Rotation paths and how fast each direction turns (degrees per step):
Each turn is a multiple of 5 degrees from 10 to 175, or 0.
Each row of a path follows its step; steps can be skipped.

step 0: |   9 |  -7 |   1 |   0 |   1 | -15 | -12 |  20 |   2 |   7 |   2 |   0 | -12 | -31 | -15 |   2 |  38 |  21 | -12 |  -1 |  -1 |   9 |  15 |  -4 | -24 |  14 |   5 |
step 1: |  -2 |  -6 |   4 |  21 | -11 |  26 | -17 |   8 |   1 | -19 |   1 | -41 |   0 |   4 |  -9 |   0 |  10 |  15 |  25 | -18 |  11 |  -1 |  -7 |   8 |   7 |   2 |  11 |
step 2: |  10 |  -1 | -20 | -10 |  10 | -13 | -12 |  -9 |  -8 |  15 |   3 | -25 | -12 |  21 |  18 | -42 |  -4 | -10 |   6 |  -7 |   9 |  19 |  -1 |  -4 | -11 |  -4 |   1 |
step 3: |   2 | -19 |  -6 |  -3 |   3 | -17 |   2 |   4 |  -7 |  15 |  -9 |   1 | -11 |  -4 | -18 |   9 | -20 |   2 |   8 | -18 |  -3 |  -1 | -23 | -41 |  25 |   2 |  -4 |
step 4: |  10 |   4 |  14 |   6 | -23 | -19 |  17 |   5 |  17 | -20 | -13 |  17 | -13 |  25 |  35 |   7 |  -3 |  13 |   1 |   2 |   5 |  -2 |   1 | -13 |   9 |  -6 |  14 |
step 5: | -19 |   1 |   3 | -28 |   3 | -17 |  12 |  -8 |  -1 |  -8 | -19 |  -6 |   1 |   1 |  -6 |  13 |  24 |   4 | -26 |   5 |  27 |  11 |  14 |   6 |  13 |  24 | -12 |
step 6: |   1 | -23 |  -4 |  -5 |   4 |  21 |  17 |   4 |  24 | -11 | -15 | -24 |  10 | -29 |  -2 |  -6 | -17 |  20 |   6 |  26 |   0 |  -2 |  11 |  11 |  12 | -10 |  -1 |
step 7: |   9 |  24 | -26 |  11 |   7 |   1 | -15 | -15 |  10 |  22 | -22 |  -6 |  13 | -19 |  24 | -12 |  25 | -12 |   2 |   0 |   1 | -10 |   4 |   0 |  11 | -10 |  10 |
step 8: |   3 |  11 | -33 |  -4 |  16 |  15 |  18 |  11 |   6 |  -6 |  14 |  -1 | -18 |   4 | -22 |   5 |   0 | -25 |  13 |  -9 |   7 | -28 |   0 | -19 |   4 |   9 |   5 |
step 9: |  18 |   0 |  -7 |   5 |  -3 |  12 |   9 |  13 | -13 |  -4 |   9 |  32 |   8 |   2 |  13 | -26 |  -8 |  24 | -10 |   2 |   8 |   0 | -12 | -11 | -10 |  26 |  28 |
step 10: | -16 | -20 |   4 |   6 |   1 | -36 | -12 |  20 |  -8 |   2 |  14 | -12 |   7 |  -8 |   5 |  17 |  10 |  11 | -16 | -15 |  15 | -28 |   0 |   7 | -12 |  16 |  13 |
Speeds:
|  1 |  5 |  1 |  6 | 12 | -2 | -8 |  8 |  3 | -7 | -8 |  2 | -1 |  3 |  9 | 11 |  7 |  3 |  6 | -6 | -6 | -3 | -2 |  1 | -1 | -3 | -4 | -> 110
|  0 |  1 |  5 |  1 |  1 |  1 | -3 |  2 | -2 | 17 | -6 |  1 | -2 |  3 | 14 |  0 |  4 | -6 | -4 |  6 |  7 |  3 |  3 |  0 | -9 |  6 |  1 | -> 145
|   0 |  -6 |   7 |   2 |   1 |   4 |  -7 |  -3 |   4 |  -3 |   2 |  -4 | -11 |  -6 |   2 |   3 |   4 |   2 | -14 |   2 |  -5 |   3 |   7 |  10 |   9 |   3 |   3 | -> 65
|  -1 |   6 | -15 |  -3 |   1 |   8 |   2 |  -1 |   8 |  -1 |   1 |   6 |   8 |  -8 |   5 |   8 |  -3 |  -2 |  -6 |   6 |  -1 |  -8 |   1 |   5 |  -2 |   5 |   1 | -> 35
|   0 |   1 |   3 |  -8 | -11 |  -1 |  -2 |   5 |  -2 |  -2 |  -6 |  -3 |   2 |  -9 |  -3 |   2 |   7 |   9 |   5 |   5 |   7 |  -2 |   6 |  10 |  -6 |  -6 |  -9 | -> 65
| -8 |  4 | -3 |  7 |  4 |  1 |  3 | 13 |  3 |  4 |  5 |  2 | -4 | -6 | -4 |  6 | -6 | -1 |  2 |  0 | 10 | 14 |  1 |  0 |  5 | -4 | -1 | -> 140
